grid =
[[-12   9   5   3 -13 -11   9  -2   1  12  -6  -2  -6]
 [ -2   0   7  23   6   4   3   0   2   1  13   2  -8]
 [-13  -3  -7  14   4  -8  -1  13  -3   0  -4 -11  12]
 [-12   5 -10   5  -1 -25  12   5  -4  -8   0  -3 -11]
 [-12   7   4   8 -17   8   3 -10   0  -4 -11  -5   2]
 [ -6 -12  -8  -4   4   0  -1  12 -12   7  -7  -7  -2]
 [-28   5  -2  -1  -2  -6   7 -23   9  13  -9 -13   7]
 [  8  24 -20  37 -27 -19 -12 -17   0 -27  43   3  -2]
 [-14   3   6   6   2 -11  12   4  -1   0  18   5 -13]
 [  0   0  21  -2  10  -7  10   4   1  13  -6   3   6]
 [ -7   2  -9  14  -5 -13   1  -5  -7   5  17  -1  -9]
 [-18   9   0   4   2   8   3  12   8  16 -15 -15 -21]
 [-10  15   8  -2   0  -1   0 -10   3  16  -5  -4  14]
 [ 11   4 -10  -2  -4 -23  -1  16   7   2  19 -13 -21]]
Indices start at 1.
(1, 1) -> -12
(11, 3) -> -9
(1, 2) -> 9
(4, 9) -> -4
(4, 10) -> -8
(8, 2) -> 24
(10, 11) -> -6
(13, 3) -> 8
(2, 5) -> 6
(7, 4) -> -1
(14, 10) -> 2
(7, 1) -> -28
(14, 7) -> -1
(11, 8) -> -5
(10, 4) -> -2
(14, 8) -> 16
(3, 12) -> -11
(5, 4) -> 8
(12, 11) -> -15
(3, 13) -> 12
(12, 8) -> 12
(5, 6) -> 8
(10, 9) -> 1
(11, 10) -> 5
(7, 6) -> -6
(13, 1) -> -10
(12, 12) -> -15
(2, 1) -> -2
(13, 6) -> -1
(4, 4) -> 5
(5, 10) -> -4
(13, 9) -> 3
(11, 4) -> 14
(9, 10) -> 0
(12, 5) -> 2
(1, 12) -> -2
(10, 5) -> 10

arr =
[[-13   9  -8  11 -16  21 -24]
 [-13 -16  27 -21  -1  30 -29]
 [-13  22  16 -19 -20  13  26]
 [-13 -24 -22   7  31  33  20]
 [-12  25 -22   3  21 -27   7]
 [-13 -26 -11  26  31   4 -25]
 [-12 -24 -21  10  33  32  14]
 [-13  17 -22  26 -26  19  -6]]
Rows and columns are counted from 1.
row 1 col 1	-13
row 7 col 6	32
row 6 col 4	26
row 8 col 4	26
row 3 col 7	26
row 6 col 3	-11
row 1 col 3	-8
row 4 col 6	33
row 3 col 2	22
row 2 col 2	-16
row 5 col 4	3
row 7 col 2	-24
row 7 col 1	-12
row 3 col 3	16
row 1 col 7	-24
row 3 col 5	-20
row 2 col 6	30
row 6 col 2	-26
row 8 col 3	-22
row 7 col 3	-21
row 5 col 6	-27
row 1 col 6	21
row 1 col 5	-16

B =
[[  5   0   2 -11   4   3 -11]
 [-11 -11  20 -24  13  -5 -21]
 [  6   0   3 -17   8   4 -15]
 [  3   1  -3 -40  14 -14 -25]
 [  3  -1  -1  -4  -1   2  -3]
 [  8   1   0 -28  16  -2 -23]]
Indices start at 1.
row 1 col 1 = 5
row 5 col 6 = 2
row 1 col 5 = 4
row 6 col 2 = 1
row 4 col 2 = 1
row 5 col 4 = -4
row 1 col 4 = -11
row 6 col 4 = -28
row 3 col 5 = 8
row 2 col 5 = 13
row 6 col 3 = 0
row 1 col 7 = -11
row 3 col 4 = -17
row 4 col 7 = -25
row 2 col 3 = 20
row 5 col 1 = 3
row 6 col 5 = 16
row 1 col 2 = 0

X =
[[ -3   4   0  21  -5  -4   4  -8  -1  -4  15   2  -7   1]
 [  2  -4 -16  -8  -6   2  -5  -2   2  -1  -1  -4  -8   9]
 [ 10  -9   6  -4  -1   3   0  -5  -1   3  -1   0   2   2]
 [  0  -1  20  -7   1  -1   2  -4  -4 -19   1   0  10   2]
 [ 16  -2  12 -35   0   1  -5  -1  -3 -10 -11  -1   0 -12]
 [ 17  -1 -11  -2   1  -3   6   0  -4   7   3   2   6  -2]
 [  4  -4  -2 -25  -1   2  -2   1  -1   4  -8   8   3  -5]
 [  2   7  -8  16   2  -2  -2   9  -1   3 -15   3   6  -2]
 [ -8  -2   0  -8   0   0  -1  -6  -1  -1   1   6   1   2]
 [-10   4   4  14  -5  -1   2  -4   1  -7   5   5  -4   2]
 [ 19  -2   2 -11   2  -2  -1   5  -1 -13  -7  -2   4  -2]
 [ -8   4  -9  13  -1   1  -4  -4  -2   2  -2   0  -6   3]
 [-11  -6   2   7  -3  -2   8  -4   3   1  -2  -3  -6   5]
 [-10  -7 -11   7   1   0  -3  -1   4 -14  -7  -3  -6  13]
 [  3  -1   1 -14   1   1   7  -6   4  -9  -4  -2   4  -5]
 [ -5  -1   3 -11  -1   0  -8   5   2  -4  18   7 -10  -3]]
Rows and columns are counted from 1.
(1, 1)	-3
(1, 11)	15
(9, 6)	0
(2, 1)	2
(5, 1)	16
(5, 5)	0
(10, 6)	-1
(12, 2)	4
(9, 1)	-8
(12, 8)	-4
(6, 13)	6
(11, 7)	-1
(11, 5)	2
(6, 12)	2
(2, 5)	-6
(7, 14)	-5
(9, 8)	-6
(1, 9)	-1
(8, 14)	-2
(16, 2)	-1
(1, 4)	21
(14, 5)	1
(8, 1)	2
(12, 13)	-6
(13, 11)	-2
(8, 10)	3
(13, 4)	7
(11, 9)	-1
(9, 4)	-8
(14, 12)	-3
(9, 14)	2
(5, 12)	-1
(5, 9)	-3
(6, 1)	17
(13, 7)	8
(4, 9)	-4
(5, 11)	-11

W =
[[436 416 246 375 502 101 313 558 422 441]
 [391 361 251 478 547 697 367 507 333 345]
 [362 276 332 261 400 841 317 346 225 441]
 [446 324 427 230 485 126 324 424 290 338]]
Indices start at 1.
(1, 1) => 436
(1, 4) => 375
(4, 2) => 324
(4, 5) => 485
(2, 8) => 507
(3, 6) => 841
(1, 7) => 313
(4, 10) => 338
(3, 7) => 317
(1, 10) => 441
(4, 7) => 324
(3, 10) => 441
(2, 6) => 697

a = [[12, 25, -43, -13, 8, 1, -29, 28, 8, 37, 41, 1, -37], [20, -33, 22, 24, -1, -45, 26, 24, -40, -37, -49, -34, -7]]
Indices start at 1.
(1, 1) => 12
(2, 1) => 20
(1, 6) => 1
(1, 11) => 41
(2, 13) => -7
(2, 12) => -34
(1, 8) => 28
(1, 12) => 1
(1, 4) => -13
(2, 5) => -1
(2, 2) => -33
(2, 3) => 22
(2, 11) => -49
